[[-10.7,3.4,-16.1,-5.1,11.6,-8.0,22.0],
[10.4,8.5,-7.3,-18.8,-19.3,-19.5,31.1],
[-5.2,-1.0,1.1,-1.2,11.5,-11.9,15.8],
[-31.6,-16.0,4.3,-11.4,-11.2,-55.0,24.4],
[-24.6,-9.9,-30.4,24.8,-9.2,11.9,31.2],
[-11.4,21.4,-4.3,12.1,-13.6,-29.9,-5.2],
[-3.9,-5.8,15.1,-16.3,7.0,6.2,-13.4]]
=>
[[-10.7,3.4,-16.1,-5.1,11.6,-8.0,22.0],
[-5.2,-1.0,1.1,-1.2,11.5,-11.9,15.8],
[-24.6,-9.9,-30.4,24.8,-9.2,11.9,31.2],
[-3.9,-5.8,15.1,-16.3,7.0,6.2,-13.4]]

[[0.5,-29.4,1.8,-37.8,0.9,-12.8,-2.5,12.9],
[14.3,34.9,-8.0,24.4,-25.5,-5.4,-19.5,-21.6],
[-15.8,5.6,-8.5,17.7,14.7,-14.5,10.9,23.2],
[17.9,12.0,-46.6,25.9,14.4,-18.7,21.7,17.8],
[-29.1,-9.4,30.3,-9.3,-30.8,-50.3,-31.6,-23.3],
[4.1,4.8,-6.5,-6.3,-3.0,40.1,-11.3,-12.5],
[-27.2,-8.2,11.0,-7.3,-5.7,-15.2,-4.9,-6.6]]
=>
[[0.5,-29.4,1.8,-37.8,0.9,-12.8,-2.5,12.9],
[-15.8,5.6,-8.5,17.7,14.7,-14.5,10.9,23.2],
[-29.1,-9.4,30.3,-9.3,-30.8,-50.3,-31.6,-23.3],
[-27.2,-8.2,11.0,-7.3,-5.7,-15.2,-4.9,-6.6]]

[[30.7,-0.9,22.0,-6.0,-7.2,-6.6],
[12.1,-15.0,28.3,6.6,-24.2,3.6],
[32.8,-36.9,24.1,8.2,-19.8,16.2],
[-28.6,21.1,-30.6,-23.9,-55.5,-17.5],
[16.3,8.3,5.6,-7.6,2.1,-3.7]]
=>
[[30.7,-0.9,22.0,-6.0,-7.2,-6.6],
[32.8,-36.9,24.1,8.2,-19.8,16.2],
[16.3,8.3,5.6,-7.6,2.1,-3.7]]

[[-21.0,-31.5,10.5,25.4,-56.3,-43.0,23.1,-1.1,8.4,12.8],
[-22.4,-1.4,-28.7,35.6,-49.9,-24.1,36.5,19.8,-55.0,-46.2]]
=>
[[-21.0,-31.5,10.5,25.4,-56.3,-43.0,23.1,-1.1,8.4,12.8]]

[[9.5,-1.6],
[15.1,-8.6],
[8.5,0.2],
[5.2,54.1],
[-4.0,17.4],
[-3.9,17.5]]
=>
[[9.5,-1.6],
[8.5,0.2],
[-4.0,17.4]]

[[51.3,51.7,-47.4,-47.9,-40.1],
[52.0,49.7,-51.6,-48.6,-51.1],
[51.7,50.0,-51.4,-48.5,-50.9],
[50.5,51.7,-49.4,-47.7,-46.4],
[50.8,51.1,-50.7,-48.0,-49.5]]
=>
[[51.3,51.7,-47.4,-47.9,-40.1],
[51.7,50.0,-51.4,-48.5,-50.9],
[50.8,51.1,-50.7,-48.0,-49.5]]

[[54.4,46.1,-42.2,-22.8],
[52.1,46.2,-50.4,-49.7],
[54.5,45.6,-43.0,-25.3],
[53.9,45.9,-44.9,-31.7],
[53.4,44.1,-50.0,-47.8],
[52.7,45.0,-50.4,-49.6],
[53.5,43.4,-50.8,-50.4],
[55.4,41.7,-46.5,-36.0]]
=>
[[54.4,46.1,-42.2,-22.8],
[54.5,45.6,-43.0,-25.3],
[53.4,44.1,-50.0,-47.8],
[53.5,43.4,-50.8,-50.4]]
---
[[-11.0,-19.1,49.7,-39.0],
[19.6,48.2,4.1,16.6],
[0.6,44.7,-7.4,27.4],
[-4.1,-42.8,37.0,-43.5],
[-34.6,-3.9,34.9,16.6]]
=>
[[-19.1,49.7],
[48.2,4.1]]

[[0.1,-15.3,19.6,-31.4],
[-0.7,-11.0,18.2,21.9],
[4.6,-7.8,8.4,-44.9],
[0.7,-27.2,-3.6,25.2]]
=>
[[-15.3,19.6],
[-11.0,18.2]]

[[13.8,-34.7,-8.2],
[31.8,4.8,11.7],
[14.6,48.6,-15.1],
[3.6,-13.7,21.8]]
=>
[[-34.7,-8.2],
[4.8,11.7]]

[[-26.9,30.9,31.7,34.0],
[-26.6,47.2,33.3,34.1],
[-26.6,38.0,32.6,34.2],
[-26.6,34.3,32.6,34.6],
[-25.9,30.5,33.7,36.2]]
=>
[[30.9,31.7],
[47.2,33.3]]

[[13.7,1.6,35.5,7.9],
[-14.2,48.8,14.3,39.4],
[-8.9,-17.9,51.7,42.5],
[18.2,58.2,-10.9,-17.5],
[-39.5,-12.9,15.7,57.5]]
=>
[[1.6,35.5],
[48.8,14.3]]

[[16.4,-13.1,-10.5],
[50.2,-4.5,-48.4],
[-31.9,12.9,29.5],
[-32.8,6.7,20.2],
[-23.9,19.8,30.9]]
=>
[[-13.1,-10.5],
[-4.5,-48.4]]

[[0.0,14.7,-7.8,17.9,25.5],
[-27.7,-44.1,-12.6,17.6,-6.4],
[-30.3,-39.6,29.4,-12.2,-9.1],
[14.8,27.7,6.8,-12.6,-2.6]]
=>
[[14.7,-7.8],
[-44.1,-12.6]]

[[2.1,-7.1,5.1],
[-49.0,1.9,-11.0],
[-5.0,-31.6,11.0],
[-25.0,9.2,-20.8],
[-2.2,26.5,-13.5]]
=>
[[-7.1,5.1],
[1.9,-11.0]]
